(in the rows, 128 means zero)
Turns, then the turns between two rows, first turn first; the first pair answered:
Lede:
[128 133 153 146 131 131 153 121 114] |-> [143 141 116 153 132 149 124 129 110]
[123 122 133 151 122 120 135 138 131] |-> [130 125 122 153 123 125 126 140 132]
[128 145 141  87 122 122 106 130  97] |-> [144 157 122  85 137 132 109 122 145]
Bil:
[124 115 123 137 106 137 119 144 129] |-> [127 132 133  99 127 129 136 117 140]
[132 124 118 150 142 120 131 131  62] |-> [ 93  97 160 128  93 118 145 139 109]
[119  99 134 137 109  97 103 132 122] |-> [128 119 142 103 131  90 117 103 127]
[136 125 136 142 142 114 142 128 103] |-> [122 113 150 142 122 115 144 135 118]
bizo:
[105 111 118 144  93 142 118 166  81] |-> [ 94 112 154 111  96 129 149 147  79]
[117 137 138 133 116 112 133 125 169] |-> [122 137 127 144 117 116 123 129 170]
[ 95 152 157 156 149 112 145 121 113] |-> [104 151 133 182 149 120 126 135 112]
duvab:
[120 146 113  63 106 124 115 120 145] |-> [152 163 108 103 161 103 136 105 155]
[114 105 128 112 114 118 145 126 157] |-> [124 113 120 116 127 120 149 122 166]
[109 116 109 145  89 130  61 141 126] |-> [140 139  80 145 122 145  69 130 153]
Now pairs of rows:
Each pair is two turns apart.
[116 105 130 149  90 111 119 167 108] |-> [141 121 113 170 124 110 131 152 169]	Lede, duvab
[ 92 116 132 117 114 106  65 102 139] |-> [112 132 119 123 145 109  78  88 177]	Lede, duvab
[153 128 139 158 172 157 125 129 132] |-> [119 116 188 125 146 134 139 116 126]	duvab, Bil
[127 130  88 122 110 159  99 127 149] |-> [120 118 159 156 143  99 158 105 121]	duvab, Lede
[149 133 129 156 168 117 121 116 158] |-> [136 129 143 142 157 115 129 111 178]	Bil, Bil
[138 136  74 117 123 148  54 149 129] |-> [134 119 122 183 147  88  78 146  91]	duvab, duvab
[122 129 144 142 159 107 150 130 124] |-> [101 110 148 135 116 120 130 147 143]	Lede, Bil
[145 145  92 146 119 135 115 142 106] |-> [144 163 108  99 135 125 136 109 123]	Bil, Bil
[108  69 170 151  92 148 152 187  91] |-> [166 103 104 203 154 161 137 176 156]	Lede, duvab
[106 108 132 130  91 118 113 131 141] |-> [133 128  99 137 121 128 111 125 167]	Lede, duvab
[137 142 145 128 134 158 223 140 165] |-> [132 121 135 169 115 166 206 172 152]	Bil, Bil
[113 143 157 105 116 120 132 125  76] |-> [150 166  96 122 142 152 114 126 160]	Bil, Lede
[122 111 107 116  89 154 136 149 145] |-> [123 108 149 133 115 117 176 135 107]	duvab, Lede
[149 134 125 190 144 120 128 145  68] |-> [131 127  91 162  89 156  79 163 113]	Bil, Lede
[101 113 143 147 140  88 134 123 128] |-> [111 122 130 147 149  96 135 118 160]	Lede, Lede
[133 116 175 151 126  71 144 117  96] |-> [138 133 101  88  86 148  86 134 160]	duvab, Lede
[110 132 117 104  92 151 111 149 121] |-> [117 148 131  75 118 139 135 120 134]	Bil, Lede
[118 125 123 135 118 136  89 124  99] |-> [104 117 159 129 116 119 116 115 102]	Lede, Lede
[148 119 106 164 156 134 122 163  99] |-> [100 109 166  87 114 124 150 139 139]	duvab, Bil
[125 127 128 138 124 134 113 140  79] |-> [123 140 124  89 120 157 128 125 146]	Bil, duvab
[ 94 127 146 120 112 138 119 123 145] |-> [117 146 136 132 154 121 121 106 105]	Bil, duvab
[148 138  88 162 160 131  86 126 119] |-> [117 119 122 136 121 140 107 129 200]	Bil, duvab
[147 141 127 128 148 123 136 118 134] |-> [131 118 128 148 112 131 121 146 131]	Bil, duvab
[118  82 155 128 129 166 156 148 129] |-> [121 103 144  84 136 172 149 128 145]	Lede, Bil
[132 144 161 122 134 129 167 129 116] |-> [132 146 146  96 123 150 158 132 130]	duvab, duvab
[119 121 162 152 136  73 113  97 142] |-> [101 113 153 123  95  93  84 115 115]	Bil, duvab
[116 123 134 135 106 150 161 153 103] |-> [123 133 125 117 112 164 168 146 126]	duvab, Lede
[100 112 123 170 131 108 103 131 134] |-> [ 92 112 132 138 115 122 114 126 170]	duvab, Lede
[133  98  94 164 136 109 120 150  90] |-> [129 106 108 122 133 126 152 134 192]	duvab, Lede
[146 116 118 135 119 105 113 133 125] |-> [142 118 128 121 119 106 125 127 150]	duvab, Lede
[149 117 154 139 148 114 166 142 119] |-> [160 126 134 140 157 126 160 140 145]	Lede, Lede
[122 125 120 157 148 102 118 126  94] |-> [ 98 124 136  93 115 115 119 119 110]	duvab, Bil
[173 128 102 147 140 133  96 154 158] |-> [169 131 155 135 169  93 147 128 112]	Lede, Bil
[137 147  91 122 121 152  98 139 123] |-> [133 156 105  91 128 145 114 118 136]	Bil, Bil
[123 148 147  69 151 115 170  92 116] |-> [152 138 113 154 170 135 172 128 180]	Bil, Lede
[128 140 108  67 117 168 131 116 182] |-> [117 112 103 117  84 177 112 157 177]	Bil, Bil
[ 97 115 149 138  74 148  73 137 116] |-> [131 149 107 111 110 178  83 121 175]	duvab, Bil
[117 122 165 141 124  88 152 120  41] |-> [135 153  88  60 104 174 122 120 169]	duvab, Lede
[110 129 128  84 100 114 136  88 163] |-> [120 128 148 127 131  83 155  79 151]	duvab, duvab
[135 138 158 101 131  69 144 105 116] |-> [119 111 123 129  74 102  91 151 134]	Lede, Bil
[146 141 112 130 157 132 144 119 143] |-> [127 112 122 163 121 134 130 149 138]	Bil, duvab
[137 113 139 179 136 133 145 149 140] |-> [128 110 123 159 108 153 125 159 153]	duvab, Lede
[127 118 138 123 116 145 150 147 125] |-> [142 125 132 135 138 141 158 141 133]	duvab, duvab
[118 113 127 163 150 115 126 137  79] |-> [117 118  86 144 126 147  85 144 122]	Bil, Lede
[179 109  67 143 162 135 153 143 136] |-> [121  66 112 128  86 124 135 167  88]	duvab, duvab
[128 136 147 110 137 107 116 117 116] |-> [133 141 128 102 133 121 102 119 127]	duvab, Lede
[101  92 141 111  90 104  78 124 143] |-> [150 124 116 147 167  95 104 100 173]	duvab, duvab
[155 143 160 120 155 104 202 140 126] |-> [161 147  73 120 116 154 109 176 100]	duvab, Lede
[125 120 103 141  89 161  97 163 138] |-> [108 130 147  75  92 135 120 126  98]	Bil, Lede
[133 139 114 107 132 133 128 121 126] |-> [119 127 127 106 113 131 129 128 141]	Bil, Bil
[146 134 118 132 138 135 150 136  80] |-> [143 135 110 111 121 151 140 140  87]	duvab, duvab
[124 143 157  96 144 147 142 132 108] |-> [137 152 130 103 151 160 122 138 103]	duvab, Lede
[137 121 150 141 132 128 182 141 122] |-> [118 112 148 115  96 142 162 146 145]	Lede, Bil
[138 144 117 150 147 131 123 120  79] |-> [115 126 164 159 135 106 147 116 109]	Lede, duvab
[121 126 144 147 122 131 165 134 190] |-> [152 159 123 138 174 120 166 106 143]	duvab, Bil
[147 135 100 160 113 164 117 150 101] |-> [157 166 109 105 145 152 141 107 110]	Bil, Bil
[121 139 155  85 154 118 180  99 131] |-> [108 130 158  69 130 125 170 107 126]	duvab, duvab
[106 123 146 133 105 125 135 125 168] |-> [111 143 141  93 118 118 126 100 124]	Lede, Bil
[135 171  88 101 141 118  84  87 130] |-> [101 115 134 183  96  91  86 130 128]	duvab, Bil
[150 148  95 118 142 143 121 135  83] |-> [135 134 117 128 131 129 121 139  65]	duvab, duvab
[134 129 141 124 158 117 152 102 137] |-> [139 116 128 167 151 125 140 128 137]	Bil, Lede
[128 129 141  95 102 102 100 122 109] |-> [128 121 138 109  97 105  94 132 106]	Bil, Bil
[127 105 147 178 133 133 149 151 161] |-> [129 120 136 145 139 123 122 137  59]	Bil, Lede
[152 156  89 115 157 112  79  94  61] |-> [133 142 101 105 131 111  70 106  47]	duvab, duvab
[107 125 139 119  99 103 101 115 107] |-> [148 154 106 127 148 113 114  98 138]	duvab, duvab
[111 117 133 156 112 105 100 129 142] |-> [103 117 145 129 103 110 110 124 155]	duvab, Lede
[ 97 123 140 139  97 130  95 131 161] |-> [125 137 105 164 128 134  79 134 121]	Bil, Bil
[157 148 105 150 137 126 122 127 127] |-> [135 129 125 146 104 128 129 137 167]	Bil, duvab
[159 135 113 158 178 140 131 132 141] |-> [105 100 142 120  95 147 103 159 110]	duvab, duvab
[134 144 130 120 145 119 119 128  99] |-> [124 134 118 115 115 146 109 147 133]	Bil, duvab
[ 80 111 130  73  67 139  69 133 132] |-> [ 72 108 154  69  67 128  92 126 145]	Lede, Lede
[132 132 134 107 130 130 148 115 169] |-> [115 115 161 125 117 110 150 122 144]	duvab, duvab
[120 139 111 112 129 119 107 121 125] |-> [111 135 121 109 121 119 111 123 136]	Bil, Bil
[114 104 152 144 111 122 124 141 102] |-> [135 124 132 142 142 121 122 127  81]	Bil, Bil
[147 125 121 132 128 171 141 134 114] |-> [145 127 133 134 134 163 156 126 138]	Bil, duvab
[121 125 129 140 114 133 133 138 108] |-> [119 124 143 134 116 128 150 132 122]	Lede, Lede
[122  97 127 151 121 135 111 149 113] |-> [120 104 144 121 126 139 143 135 163]	duvab, Lede
[161 167  91  97 147 144 105 110 140] |-> [159 137  93 173 133 143 100 149 154]	Bil, duvab
[156 164  78 110 150 126 110 113  79] |-> [ 92  99 148 153  70 105 119 153 109]	duvab, Bil
[128 107 150 134 121 145 176 146 162] |-> [146 129 134 131 153 134 162 134  74]	Bil, Lede
[126 129 158  87 127 131 143 127 118] |-> [126 120 123 104 103 151 106 154 119]	Lede, Bil
[140 136 107 144 135 140 116 148 105] |-> [121 123 160 140 129 116 153 136 138]	Lede, duvab
[176 158 122 174 175 114 116 112  96] |-> [124 133 120  96  79 159  73 142  88]	duvab, duvab
[141 146  96 159 155 137 109 125 140] |-> [130 135 124 175 150 115 123 122 154]	duvab, Lede
[156 145 105 115 147 144 141 116 129] |-> [127 109 148 160 116 116 146 135 118]	duvab, Bil
[115 125 127 110 111 151 134 139 154] |-> [116 119 148 134 125 124 147 137  97]	duvab, Lede
[146 129 154 122 142 108 155 121 113] |-> [148 128 123 136 131 119 118 136  85]	Lede, duvab
[135 127  95 175 120 117 107 133 183] |-> [131 145 148 129 157  74 155  87 123]	Lede, Bil
[118 105 116 174 120 120 100 154  96] |-> [109 103 144 176 126 108 131 140 164]	Lede, duvab
[145 128 144 116 154 106 149  98  85] |-> [144 120 131 144 147 100 123 110  70]	Lede, duvab
[137 110 116 204 147  99 114 150 169] |-> [108 104 102 140  85 141  84 168 177]	duvab, duvab
[139 147 146 115 172 115 127  83 156] |-> [136 138 112 142 145 123  67 111 100]	duvab, Lede
[151 138 111 111 136 102 112 104  75] |-> [160 148 104  97 147 115 126  91 154]	duvab, Lede
[101 128 150 104 101  96  98 105 138] |-> [119 141 110 107 111 112  70 109 132]	Lede, Bil
[117 138 159  98 133  78 125  84  86] |-> [144 147 110 146 157  83  91  90  93]	Lede, duvab
[143 134 115 106 126 133 109 126 174] |-> [140 123 113 124 115 135 100 140 169]	Bil, Bil
[143 120 125 159 138 134 156 145 142] |-> [136 115 113 161 119 143 132 158 134]	duvab, Lede
[133 116  88 129  93 180 155 152 146] |-> [154 135  71 128 121 180 154 141 126]	Bil, Bil
[151 159  81 112  99 164 110 155 144] |-> [132 142 105 114  80 148 111 163  83]	Lede, Lede
[118 128 118 117  98 135  98 140 135] |-> [131 133 112 134 116 136 108 136 163]	duvab, Bil
[110 142 138 136 124  99  95  98 126] |-> [115 141 124 149 122 108  87 107 137]	Lede, Bil
[124 127 144 138 150 152 145 131 106] |-> [114 126 148 119 135 156 141 130 107]	duvab, Bil
[132 113 144 158 133 122 141 122 159] |-> [119 110 135 125 105 145 125 131 165]	duvab, duvab
[108 119 153 146  92 142 120 182  82] |-> [168 163  98 152 167 163 136 158 137]	duvab, duvab
[132 137  89 108 134 138  90 109 141] |-> [100 108 153 113 108 116 132 113 164]	Bil, Lede
[104 123 121  97  80 127  87 124 166] |-> [135 133 140 174 152  76 123 102 157]	duvab, duvab
[114 110 150 154 139  71  95 104 116] |-> [119 114 154 150 146  72 109  96 150]	Lede, Lede
[117 112 115 156 108 111  76 132  75] |-> [122 114 149 177 138  82 126 107 170]	Lede, duvab
[105 155 145 156 141 124 111 104 165] |-> [106 148 139 173 136 127 105 114 160]	Bil, Bil
